In the rows, zero is written as 128.
One turn moves each row of this set onto another row. After a few examples, where does it send each row asked below?
j_357: [ 95 145 120 122 120 123 104 128 111 147 106  93 137 103 111 125 121 157
 126 125 111 103 178 138]
j_465: [101 132 133 100 126 121  79 125 156 130 119 117 151 122 113 147 114 145
 127 107 114  91 108 121]
j_53: [ 92 145 130 118 131 138  95 133 101 132 105  93 142 104 101 133 109 144
 125 112 116 101 170 137]
j_56: [107 162 134 118 117 156 117 108 132  99 144 141 147 128 147 141 111 166
 135 107 112 100 112 136]
j_586: [118 158 139 107 145 149 112 126 126 104 131 140 152 141 137 125  94 151
 137 109  94 112 102 132]
j_387: [ 84 126 126 129 118 132  87 116 153 111 126 111 138 121 103 128 124 152
 118 113 110  82 110 134]
j_238: [107 158 146 136 131 152 114 117 147  96 124 128 157 151 135 140 106 149
 135 117 108 108 101 147]
j_76: [ 97 134 138 128 105 113  88 131 140 123 140 114 147 123 120 148 119 152
 126 123 137  79 124 128]
j_710: [104 153 139  90 137 127 131 132 122 120 132 140 155 136 162 112 147 162
 130  87 129 126 130 151]
j_874: [ 98 159 151  99 150 120 119 134 126 130 113 128 160 134 154  91 134 153
 154  87 114 125 135 163]
j_213: [ 93 163 137 107 144 127 135 148 117 136 123 143 154 129 150  98 141 152
 150  89 114 121 126 159]
j_345: [ 91 148 147 123 116 123  92 126 103 130 111  95 146 110 125 127 116 168
 132 125 132 102 174 148]
j_435: [122 167 121 118 134 146 100 119 147 109 132 138 156 120 129 135 115 169
 138 113 102 103 101 153]
j_412: [ 93 154 141 141 131 117 130 134 135 133 114  94 155 111 125  84 123 132
 136 102 132 109 169 131]
j_17: [112 132 147 122 131 121  97 135  96 137  96  95 152 108 104 128 108 151
 142 119 116  82 159 127]
j_664: [ 94 122 142 124 121 123  83 122 139 120 101 103 154 136 105 154 133 143
 122 117 126  87 120 143]
j_318: [ 92 177 137 123 134 155 109 128 143 107 129 148 152 125 132 129 106 165
 137 115 103 107  95 148]
j_836: [ 80 152 140 137 138 125 124 130 131 119 116 103 149 127 128  79 111 142
 123 116 115 128 177 144]
j_147: [101 148 144 107 144 129 131 132 127 124  99 136 166 125 145  85 157 160
 136  91 118 114 118 150]
j_909: [110 136 114 121 122 122  78 128 148 132 125 116 146 112 104 150 118 154
 118 125 114  92 131 132]
j_360: [100 161 140 132 130 126 136 130 131 118 118 111 164 111 136  93 129 153
 119 111 146 125 172 136]
j_22: [102 154 152 112 140 135 136 132 112 118 104 125 158 145 155 112 140 154
 147  88 110 113 112 161]
j_210: [ 82 144 142 137 127 122 150 132 135 119 109  97 160 136 132  93 136 132
 118  97 128 123 158 143]
j_805: [ 95 145 130 116 128 129  76 137 146 125 122 114 152 114 103 148 121 152
 116 114 125  90 104 132]
j_960: [ 89 143 135 118 120 137  93 116 111 131 103  85 135 107 112 131 101 148
 137 107 106  91 164 133]
j_696: [102 167 128 135 128 119 143 140 124 142 117 107 153 108 137  84 130 150
 131 110 119 127 164 143]
j_503: [ 84 155 126 138 135 127 136 137 125 134 118 111 153 113 122  88 132 132
 129  98 130 120 176 135]
j_495: [111 168 132 109 140 125 123 139 133 127 128 132 151 129 155  95 144 166
 139  97 110 127 116 167]
j_592: [110 169 137 116 138 156 113 107 157 104 122 146 161 128 141 119 106 159
 141 101 107 111 105 139]
j_335: [ 97 141 145 127 123 135 117 126 100 124  88  88 154 123 113 137 104 143
 127 120 116 104 174 135]

j_836 turns into j_147
j_56 turns into j_76
And these:
j_335 turns into j_210
j_53 turns into j_503
j_465 turns into j_960
j_357 turns into j_696

One turn moves each row of this set onto another row. After a few examples, where does it send each row asked below?
j_871: [130 151 119  84 132 168 107 122 131 123 138 125 146 145  92 128 120 122]
j_427: [136 141 104  99 115 127 156 151  95 125 107 129 129 128 112 123 154 127]
j_866: [111 157 143 105 131 119 126 128 124 105 125 120 127 127  95 158 171 114]
j_940: [136 146 121 136 131 142 120 127  88 123 127 111 110 146  96 111 161 153]
j_604: [134 141 125 108 135 169 136 157 131 139 136 112 172 146 105 115 142 105]
j_311: [154 159 130 104 118 128 158 107 120 133 124 127 146 159  80 136 147 122]
j_273: [ 93 141 121 110 106 116 154 134 111 128 136 123 160 143  78 144 168 112]
j_489: [122 135 138 105 131 124 138 164 142 108 160  95 139 142  85 120 143 123]
j_558: [120 146 128 125 105 146 112 120 104 124 140 100 145 130  86  90 149 155]
j_443: [119 154 121 120  98 148 118 136  82 106 129 110 135 129 118 142 133 126]
j_473: [115 144 129 125 118 130 143 110  89 134 124 113 140 117 108 105 153 159]
j_559: [110 142 130 115 126 134 140 117  91 135 125 110 135 110 111 105 149 160]
j_271: [115 147 138 104 144 110 153 138 127 115 146 108 115 137 108 148 142 130]
j_565: [109 115 130 110 135 126 168 131 134 121 158 117 158 141 109 131 159 130]
j_616: [114 154 105 111 131 163 122 115 112 140 168 132 131 139  99 102 149 136]
j_676: [114 145 149 114 124 131 126 163 129  99 124 111 157 136  83 128 165 110]
j_922: [146 157 132 108 117 128 161 114 122 132 122 134 154 159  82 143 145 115]
j_926: [117 128 123  99 143 153 160 135 102 135 136 130 164 113  99 135 135 111]
j_841: [104 134 131 108 121 124 126 131 124 106 151 109 137 173  97 138 122 137]
j_368: [151 143 115 103 107 155 143 133  80 144 130 129 149 128 104 108 157 119]
j_401: [104 114 127 107 122 111 158 131 128 120 159 109 158 145 106 136 149 128]
j_750: [122 146 130 110 147 162 122 130 126 129 146 132 142 131 122  87 156 135]
j_30: [109 137 134 111 131 142 127 131 127 101 156 115 128 174  90 136 126 141]
j_792: [153 155 115  97 106 160 120 126  86 139 128 127 133 143 100 111 145 126]
j_582: [ 99 158 126 102 103 124 124 133 126 118 121 122 147 174  82 138 148 125]
j_452: [125 156 113 109 144 161 134 118 104 136 148 122 128 135 106 162 138 110]
j_477: [149 150 153 117 117 138 139 113 130 111 138 117 168 126  90 144 156 105]
j_591: [128 142 119 110  91 141 125 138 119 120 130 104 165 119 131 117 160 120]
j_706: [148 151 128 114 109 137 149 126 116 123 142 124 158 158  57 138 141 110]
j_648: [ 93 128 139 105 139 135 138 162 127 122 132 103 161 121 108 140 152 129]
j_978: [112 143 125 124 151 164 129 129  91 121 159 134 129 118 102 110 147 132]
j_786: [144 159 160 125 123 143 138 124 113 103 124 121 156 139  88 148 133 113]
j_818: [146 152 132 107 112 161 126 118  76 130 129 124 138 115 117 124 150 122]
j_353: [151 148 131 116 112 139 157 130 106 124 137 122 160 156  56 129 144 113]
j_340: [118 144 127 112 113 147 110 126 107 125 142 100 140 122  88  90 146 157]
j_437: [135 126 113 127 127 141 133 139 105 143 138 105 141 141 110  96 183 143]
j_262: [117 139 140 107 128 140 142 154 149 110 169 100 148 143  82 112 146 129]
j_118: [152 148 135 106 105 166 117 135  94 130 130 118 156 123 113 102 149 120]
j_738: [105 130 110  91 128 135 125 158 142 135 133 111 149 162  90 131 152 134]
j_768: [149 158 164 124 123 145 134 121 114 104 122 115 160 146  94 136 134 118]
j_303: [107 147 118 121 141 160 149 139  98 143 146 140 147 142 112  93 141 137]
j_215: [129 141 114 131 132 148 119 132  86 129 135 109 113 153 103 117 160 152]
j_521: [150 149 153 119 117 139 142 106 116 112 142 111 164 121  90 145 157 109]
j_511: [ 94 129 107 100 136 128 145 146 109 135 141 117 132 146  88 159 150 132]
j_209: [142 130 119 131 126 136 134 136 107 135 135 108 139 133 100  93 183 143]
j_844: [107 151 139 106 146 125 164 126 122 116 147 117 118 140 107 147 136 140]
j_923: [145 145  96  93  98 143 116 148 109 114 135 114 126 135  82 117 152 123]
j_425: [ 97 145 132  96 134 140 104 140 131 117 144 100 133 131  99 157 145 136]

j_978 turns into j_616
j_425 turns into j_738
And these:
j_427 turns into j_443
j_582 turns into j_676
j_473 turns into j_940
j_452 turns into j_871
j_401 turns into j_271
j_353 turns into j_521
j_477 turns into j_922
j_437 turns into j_559
j_844 turns into j_30
j_792 turns into j_118

